One turning vector, and how many ticks it has turned
The counts run from 0 to 964.
[163 172 111 125 160 159 125 142 120 153 122 130 145 139 143 101 154  97
 145 140 116 145  97 113 137  93 123 146 158 122 129 119 133 133 107 132
 135 140 148 134 147 111 182  98 149 112 133 109 145 120 122 190 147 120
 124 156  89  90 133 164  87 129  94 183 139  93 159 142 120 131 150  97
 204 146 147 159  62 125 104 143 123 121 131 117  83 161 128  98 166]  211
[150 181 114 124 136 136 146 153 113 169 124 127 144 123 124 107 121 115
 145 131 108 114 142 118 181 137 147 144 143 117 171 127 134 116 108 145
 120 126 137 119 149 101 195 107 145 127 134 101 137 122 112 177 129 125
 116 157  77 116 136 160  90 162  95 161 116  99 140 160 111 152 133 100
 200 162 168 174  61 132 132 129  95 125 130 124  98 175 127 112 131]  102
[117 182  88 115 104 138 144 115  96 148 115 141 138 181 166 129 157 133
 152 170 132  91 139 125 166 132 133 116 122 111 124 135 121 133 117 126
 108 119 164  85 142 100 156 107 124 109 108  98 114 110 119 155  90  86
 119 125 146 122 138 202  99 156  88 143 133 127 131 143 111 135 151  98
 156 198 125 149  73 164 125 103 136 126 110  67 107 131 144 109 194]  868
[ 90 176 107 136 106 124 151 124  88 138 106 134 139 147 153 125 132 121
 156 156 130  85 161 127 160 117 135 130 140 118 140 127 127  88 102 148
  91 140 149 120 153  89 173  92 124  95 113 110 132 118 133 157  98  75
  97 151 158 131 117 176  80 133  81 157 103 111 155 168 125 138 175 117
 159 186 116 139 100 150 101 133 106 134 120  80 114 130 135 141 176]  728
[141 193  84 124 127 134 152 159 126 145 118 124 153 176 149 122 113 134
 138 151 106 103 184 122 165 145 175 112 158 116 158 149 124 115 106 151
 108 116 151 100 153 106 164 129 151 116 130 113 121 111 120 148  89 115
 118 125 128 137 148 170 109 177 105 142 101 136 146 182 112 145 127 119
 186 171 160 168  51 177 135 139 115 136 114 104 133 148 137 144 155]  200
[142 173  77 114 114 153 121 120 118 171 116 138 152 189 137 126 135 112
 147 156 132 106 154 118 176 139 141 122 134 109 131 144 135 141 135 130
 112 133 164  88 131  94 164 127 147 122 121 105 106 104 109 153  73 100
 138 124 134 130 140 191 119 154  89 156 113 118 127 180 112 146 144 103
 166 184 163 166  61 182 144 124 123 119 100  63 104 147 148 108 179]  565
[132 155 110 158 151 131 129 159 125 164  95 105 156 147 103 102 112 107
 156 111 103 158 146 122 139 149 160 117 155 105 172 107 135 150  89 157
 117 139 113 130 123 109 155  93 144 129 151  93 147 124 131 137 101 101
  90 137 106 133 153 150  85 145  99 167  94  80 137 158 111 126 127 124
 180 147 169 166  37 130 133 134  83 111 142 135 120 190 137 128 129]  481
[178 174  89 129 153 140 127 161 129 162  96 134 149 166 108  91 136 125
 152 139 124 147 104 105 156 127 142 116 146 115 150 123 137 167 117 142
 122 132 160 111 139 123 178 101 142 140 145  95 130 114  94 153 115 121
 128 142  85 118 162 164 125 147 102 164 126 105 133 148 106 129 126  92
 186 152 182 160  35 143 121 132 116 117 121  92  98 185 110 105 152]  626
[119 178  94 151 138 140 151 158 133 127  96 114 129 185 164 123 140 128
 143 146 117 125 136 138 119 155 192  88 146 102 149 124 134 151 117 136
  80 129 165 134 125 132 113 127 143 119 137 112 144 113 141 154  89 106
 103  84 121 110 168 193 125 158  96 116 112 111 147 135  99 132 123 103
 159 164 177 144  56 154 165 133 137 141 121  84 128 142 129 111 174]  756
[127 145  83 151 139 156 106 145 121 159 104 159 134 151 129 145 109 114
 136 159 136 123 119 131 122 114 151  97 145 103 126  78 142 141 141 163
  81 177 154 143 118  89 120 102 153 105 130 115 166  97 124 175  85  74
 120 151 141  95 117 173 115  98 112 173 111 122 132 187 146 124 165  98
 133 122 176 148  66 130 103 141 141 146 108  70 135 147 129 123 158]  189
[115 134 100 152 143 115 128 148 114 166 116 144 132 152 108 143  95 120
 159 152 102 120 131 149 138 153 160 109 150  92 149  62 141 160  98 177
 105 158 118 130 108 100 119  83 154  97 131  90 162 122 133 160 105  80
 105 167 143 127 131 174  90 119 120 188 101 106 117 135 132  92 144 111
 156 144 151 141  53 122  99 120 122 128 131 127 139 166 137 116 140]  238
[124 192 108 125 128 130 131 145 119 133  82 153 136 179 130 112 128 162
 151 164 133  64 141 106 156 117 172  83 139 103 159 120 121 129 109 148
  87 130 172 121 170 103 141 127 113 116 144 114 121 120 115 163  98  89
 122 137 126 109 145 156 121 146  90 167 118 139 146 160 115 139 147  82
 181 182 135 134  71 137  98 135 140 152 116  69 133 130 118 136 168]  187
[113 154 107 170 163 131 129 167 109 133  97 136 117 142 130 128 101 111
 149 156  98 142 113 145 107 121 158 106 161 111 142  72 145 129 103 169
  74 173 142 169 132 116 125  76 142  90 136 118 179 114 139 180 126  89
  91 155 130 114 139 166 107 110 118 167 110 102 151 128 119 110 155 104
 150 125 164 146  57 118 115 142 127 141 130 111 135 155 121 125 157]  762
[150 191 102 149 126 126 154 164 115 152  99 113 162 158 129  79 145 126
 155 145 105 130 149 103 157 134 148 127 152 113 158 149 129 125  90 143
 126 124 150 104 162 117 200  94 132 116 144 105 126 119 116 134 110 124
 108 144  97 143 149 164 102 175  98 153 114 111 146 147 110 133 120 114
 196 169 159 158  42 154 126 131  96 117 133 108  87 180 120 122 161]  309
[169 148  93 120 149 153 108 128 116 193 122 145 153 167 107 133 136  95
 158 132 113 136 112 127 152 129 133 125 147 102 126 107 138 171 126 145
 137 140 137 102 114  95 146 126 156 136 135  88 139 114 109 162  96  99
 134 152  98 102 141 179 102 121 106 183 109  95 111 181 111 118 146 108
 163 139 176 171  41 141 118 128 120 114 129  99  93 168 146  96 157]  243
[112 183  81 128 101 125 162 134  93 144 118 126 145 144 164 114 141 113
 159 169 124  97 168 125 166 130 131 139 139 114 133 138 127 102  91 148
  94 130 151  86 156 105 184  97 125  93  99 113 118 124 109 143  95  89
  95 146 155 154 134 193  85 170  86 144 114 128 150 150 112 135 156 112
 170 192 124 136  89 167 119 121 127 137 117  90 109 137 129 123 180]  710
[134 155 102 121 136 141 130 116 108 172 128 121 182 179 138 128 144 103
 163 128 122 131 160 114 157 122 128 137 149 104 128 156 123 141 107 128
 147 132 127  90 133  91 181 122 144 127 121  83 122 116 130 143  84  91
 119 140 134 118 142 180  71 143  91 174 115 107 132 169 125 121 153 148
 188 179 129 170  55 156 100 145 114 103 132 104  98 160 166 128 171]  163
[122 143  80 160 140 157 138 148 121 164 115 107 152 141 143 124 122  71
 148 131 110 184 137 141 102 116 135 124 165 106 116 111 132 145  97 157
 121 172 121 141 107  95 160  91 164 110 123 101 162 108 144 137  96  94
  97 148 131 125 134 178  85 117 120 158 111  79 146 163 123 111 154 141
 153 124 176 158  45 151 114 141 109 110 130 103 106 155 139 123 167]  384
[114 153 126 142 150 148 116 122 102 152 112 147 119 157 147 145 144 107
 157 140 131 114  89 143 125  95 136 116 138  93 122  99 146 136 124 141
  94 167 137 159 118  96 116 112 144 101 129  99 170 112 159 203 117  76
 112 155 125  66 135 185  81  91 102 165 116  96 138 138 118 129 172 104
 153 154 141 142  79 107  95 133 150 136 138  93 105 129 149 103 169]  112
[127 156 112 133 136 150 130 117 113 177 130 126 121 168 144 135 150  85
 160 122 125 147  95 149 142 146 141 131 128 101 132 116 145 159 127 120
 120 151 131 120  88 106 133 125 151 109 116  90 162 111 146 180 115  85
 115 137 105  82 166 205  91 119  96 140 117  83 117 131 100 127 154 107
 156 160 161 159  63 126 139 104 124 115 134  98  83 160 166  82 165]  641
[ 90 184 110 136 133 140 146 142 108 117 109 135 133 189 172 140 139 133
 149 169 131  83 146 135 132 110 164 102 143 102 128 127 127 121 104 139
  86 140 153 127 147 106 126 120 124  86 118 111 144 118 132 170  88  64
 110 109 155  93 141 182  78 126  92 155 123 131 149 133 115 119 155 112
 163 182 108 136  86 145 101 131 150 143 137  76 138 113 148 121 190]  204
[158 153  86 130 159 124 117 147 120 153 118 165 152 176  99 128 109 133
 159 158 122 122 111 128 137 108 137 102 152 104 113  87 126 154 124 161
 117 153 152 118 149 107 141  98 141 108 141  92 147 119  97 169 109  93
 128 160 130 105 123 161 104 107 123 200 115 126 132 156 138  96 154  96
 188 151 154 141  51 137  77 139 146 121 118 102 123 157 117 119 167]  699
[118 153 113 146 156 135 135 146 129 143 106 117 162 188 132 147 104 106
 151 132 117 134 165 125 113 132 170  99 164  92 147 133 126 152 107 146
 116 151 119 129 122  96 110 125 152 114 142 106 146 119 146 145  79  74
 103 109 143 106 157 167  82 120 116 179  88 106 132 178 124 112 145 135
 172 151 152 162  40 142  98 160 121 120 143 120 148 155 168 140 155]  828
[116 158 112 147 149 129 123 125 111 154 106 148 119 156 132 123 144 128
 161 153 132  97  85 136 140 113 141 107 128  90 123  82 138 151 115 131
 100 153 147 137 122 102 116  96 120  90 118  88 158 132 130 193 131  66
 103 167 117  90 141 177  96  89  92 182 119  98 126 114 115 115 166  87
 156 163 126 125  78  98  83 115 147 138 140  83 111 152 127 108 170]  794
[154 182 100 125 129 156 133 125 117 175 106 138 127 140 150  98 159 109
 150 140 132 131  98 120 171 112 114 147 133 125 139 116 143 127 127 133
 129 146 167 120 133 109 188 103 134 132 118  98 126 116 118 181 124 102
 115 164  84  94 139 188 101 135  85 156 135  99 137 147 103 161 154  86
 175 158 163 150  69 139 133 121 115 129 119  79  65 160 124  92 159]  722
[152 151  87 130 141 150 117 135 107 190 148 127 143 140 127 134 102  84
 152 124 111 153 147 133 156 155 137 150 149 113 149 114 144 155 118 153
 130 140 123 108 109  94 172 101 170 124 122  92 139 113 106 157  93 111
 115 161 117 124 132 182  87 146 114 161 100  95 127 174 113 118 145 129
 178 145 174 179  48 157 140 125  99 119 121 126  94 182 149 106 143]  85
[100 142  89 145 138 116 127 128  97 173 130 154 118 151 122 158  88 110
 152 152 103 117 126 163 132 160 156 107 139  93 132  61 137 147 109 171
  90 157 131 117 116  96 112  91 147  92 117  97 162 115 124 173 101  72
 102 161 152 125 127 189 102 118 112 163 102 115 130 137 133 102 152 109
 143 150 157 151  67 136 114 111 128 137 119 114 131 152 145 116 158]  713
[115 185 121 144 128 135 151 154 121 128  82 129 113 169 162 107 145 143
 154 144 121 106 115 127 144 139 174  89 135 107 157 108 146 143 117 134
  69 130 167 136 134 132 123 124 118 115 135 118 139 109 135 179 115  94
 109 111  91  98 170 188 114 145  85 126 112 112 146 124  94 150 130  85
 157 177 155 136  69 135 150 120 131 147 133  79 122 149 125 105 154]  264
[119 187 112 118 122 123 142 129  97 160 124 176 100 163 151 141 115 149
 156 167 112  58 128 136 183 139 163 120 139 107 145 106 145 110 116 145
  92 135 162 114 148 101 148 112 133  91 106 116 133 133 123 204 124  80
 111 163 115 105 131 190  88 149  92 157 125 129 141 133 103 147 147  78
 169 177 130 143  96 134 122 120 142 150 119 104 113 139 133 100 158]  107
[151 188 104 133 116 127 152 151 123 154 107 124 147 148 132  80 128 125
 154 142 112 114 148 103 176 129 158 124 148 119 174 125 137 134 108 139
 118 121 150 117 149 113 199  94 126 133 140 109 117 127 103 152 115 122
 107 154  88 139 156 156  99 172  81 153 111 101 146 158 117 158 131 102
 185 175 172 161  59 146 141 130  95 119 122  97  99 177 107 122 136]  802
[121 178  77 140 103 150 158 126 100 147 104 141 112 144 169 111 164 116
 149 177 136 111 111 140 140 102 122 133 129 113 118 109 127 120 116 136
  84 148 166 117 135 123 166  98 121 101 102 103 137 109 115 163 117  87
  98 160 128 114 124 196 113 135  85 133 135 110 152 121 107 146 159  89
 139 177 137 135  88 150 127 109 140 138 115  58  90 131 117 104 193]  551
